B = -2.4	-9.2	0.6	-12.6	-13.1	12.4	-7.4	0.4	0.7	14.6	8.4
B[0] -> -2.4
B[5] -> 12.4
B[9] -> 14.6
B[7] -> 0.4

X =
[[19 35 24 22 38 30 46 24 45 18 25 17]
 [33 30 34 27 34 31 37 35 26 27 37 30]
 [31 39 23 22 25 31 50 31 51 29 32 42]
 [28 29 37 33 36 23 29 27 34 33 36 25]
 [35 38 28 27 31 29 48 24 40 30 35 34]
 [29 29 38 31 34 26 28 37 32 36 40 30]
 [46 27 50 50 33 44 24 40 22 45 40 49]
 [31 41 43 35 30 27 31 28 31 36 36 34]
 [25 25 25 36 19 35 27 43 38 37 39 32]
 [42 33 34 40 28 27 34 22 26 37 35 47]
 [30 36 34 31 31 28 28 30 34 37 41 26]
 [20 23 36 41 23 18 19 38 38 41 55 25]
 [30 41 33 29 29 35 38 21 39 35 33 35]
 [41 27 46 53 30 26 20 39 22 53 41 54]]
X[0, 0]: 19
X[:, 6]: [46, 37, 50, 29, 48, 28, 24, 31, 27, 34, 28, 19, 38, 20]
X[6, 0]: 46
X[7, 7]: 28
X[7, 6]: 31
X[5]: [29, 29, 38, 31, 34, 26, 28, 37, 32, 36, 40, 30]
X[2, 5]: 31
X[8, 4]: 19
X[7]: [31, 41, 43, 35, 30, 27, 31, 28, 31, 36, 36, 34]
X[9, 0]: 42
X[:, 11]: [17, 30, 42, 25, 34, 30, 49, 34, 32, 47, 26, 25, 35, 54]
X[:, 8]: [45, 26, 51, 34, 40, 32, 22, 31, 38, 26, 34, 38, 39, 22]
X[8, 11]: 32
X[0, 10]: 25
X[12]: [30, 41, 33, 29, 29, 35, 38, 21, 39, 35, 33, 35]
X[:, 7]: [24, 35, 31, 27, 24, 37, 40, 28, 43, 22, 30, 38, 21, 39]
X[10, 4]: 31
X[6]: [46, 27, 50, 50, 33, 44, 24, 40, 22, 45, 40, 49]
X[2, 11]: 42
X[3, 6]: 29
X[5, 0]: 29
X[13, 4]: 30
X[2, 10]: 32
X[11, 3]: 41
X[13, 11]: 54
X[:, 3]: [22, 27, 22, 33, 27, 31, 50, 35, 36, 40, 31, 41, 29, 53]
X[2]: [31, 39, 23, 22, 25, 31, 50, 31, 51, 29, 32, 42]
X[11, 0]: 20
X[6, 9]: 45
X[1]: [33, 30, 34, 27, 34, 31, 37, 35, 26, 27, 37, 30]
X[:, 4]: [38, 34, 25, 36, 31, 34, 33, 30, 19, 28, 31, 23, 29, 30]
X[8]: [25, 25, 25, 36, 19, 35, 27, 43, 38, 37, 39, 32]
X[13, 6]: 20
X[0, 3]: 22

A =
[[ 24 -19  19  28  11 -35  24  38  26  24  24   9  11]
 [-53  58 -12 -40   9 -53 -49 -43  13  26  10  15  10]
 [-16 -12  11  -8  14  -9  20  12  58  21  17  43  27]
 [ 17  36   7  36  -8 -40   1  19 -38  22   2 -49 -18]
 [-36  12 -11 -38  -9  16  11   5 -11  21 -17 -15 -31]
 [ 12 -45  24  10   2  -4   0   2   4 -67 -16  30   4]]
A[0, 0] = 24
A[5, 8] = 4
A[5, 1] = -45
A[1, 0] = -53
A[4] = [-36, 12, -11, -38, -9, 16, 11, 5, -11, 21, -17, -15, -31]
A[1] = [-53, 58, -12, -40, 9, -53, -49, -43, 13, 26, 10, 15, 10]
A[5, 2] = 24
A[5, 10] = -16
A[:, 0] = [24, -53, -16, 17, -36, 12]
A[1, 1] = 58
A[0, 12] = 11
A[4, 5] = 16
A[0, 11] = 9
A[4, 2] = -11
A[3, 10] = 2
A[1, 10] = 10
A[1, 11] = 15
A[3, 8] = -38
A[2, 3] = -8
A[:, 1] = [-19, 58, -12, 36, 12, -45]
A[0, 9] = 24
A[3, 4] = -8
A[1, 2] = -12
A[:, 12] = [11, 10, 27, -18, -31, 4]
A[3, 9] = 22
A[4, 9] = 21
A[1, 7] = -43
A[:, 4] = [11, 9, 14, -8, -9, 2]
A[3, 2] = 7

m =
[[  7   1  -4  -9   3  -3   5  -9  -8  -6  -3  -2  -6]
 [-29 -15 -16  13  32  -2 -25  11  16  55  13 -38 -23]
 [  7 -19 -19  13  17  16 -26   6  32  28  -8 -18  -7]
 [ -8 -26  -5  19 -26 -18   4  11  19   9  10   7  -5]
 [ -7  -4   8  -6  -1  -4  -1   4  -4  -5  11  -4   1]
 [ -6   0   4  10  15 -21   3 -15  12  -4  -4  -1 -14]
 [ -8  12 -11 -10   0 -16  12  27  23   8 -34  -5   6]
 [ -1 -10 -23   1   4  18  -5  -1   7  -4   9  14  -2]]
Indices start at 0.
row 0 col 0	7
row 4 col 4	-1
row 6 col 2	-11
row 7 col 8	7
row 6 col 11	-5
row 0 col 2	-4
row 7 col 7	-1
row 5 col 10	-4
row 7 col 5	18
row 2 col 12	-7
row 0 col 12	-6
row 3 col 12	-5
row 7 col 10	9
row 0 col 8	-8
row 7 col 0	-1
row 7 col 9	-4
row 7 col 6	-5
row 1 col 4	32
row 1 col 12	-23
row 6 col 9	8
row 4 col 7	4
row 5 col 0	-6
row 5 col 1	0
row 4 col 8	-4
row 4 col 5	-4
row 2 col 10	-8
row 2 col 7	6
row 4 col 9	-5
row 2 col 11	-18
row 5 col 2	4
row 7 col 2	-23
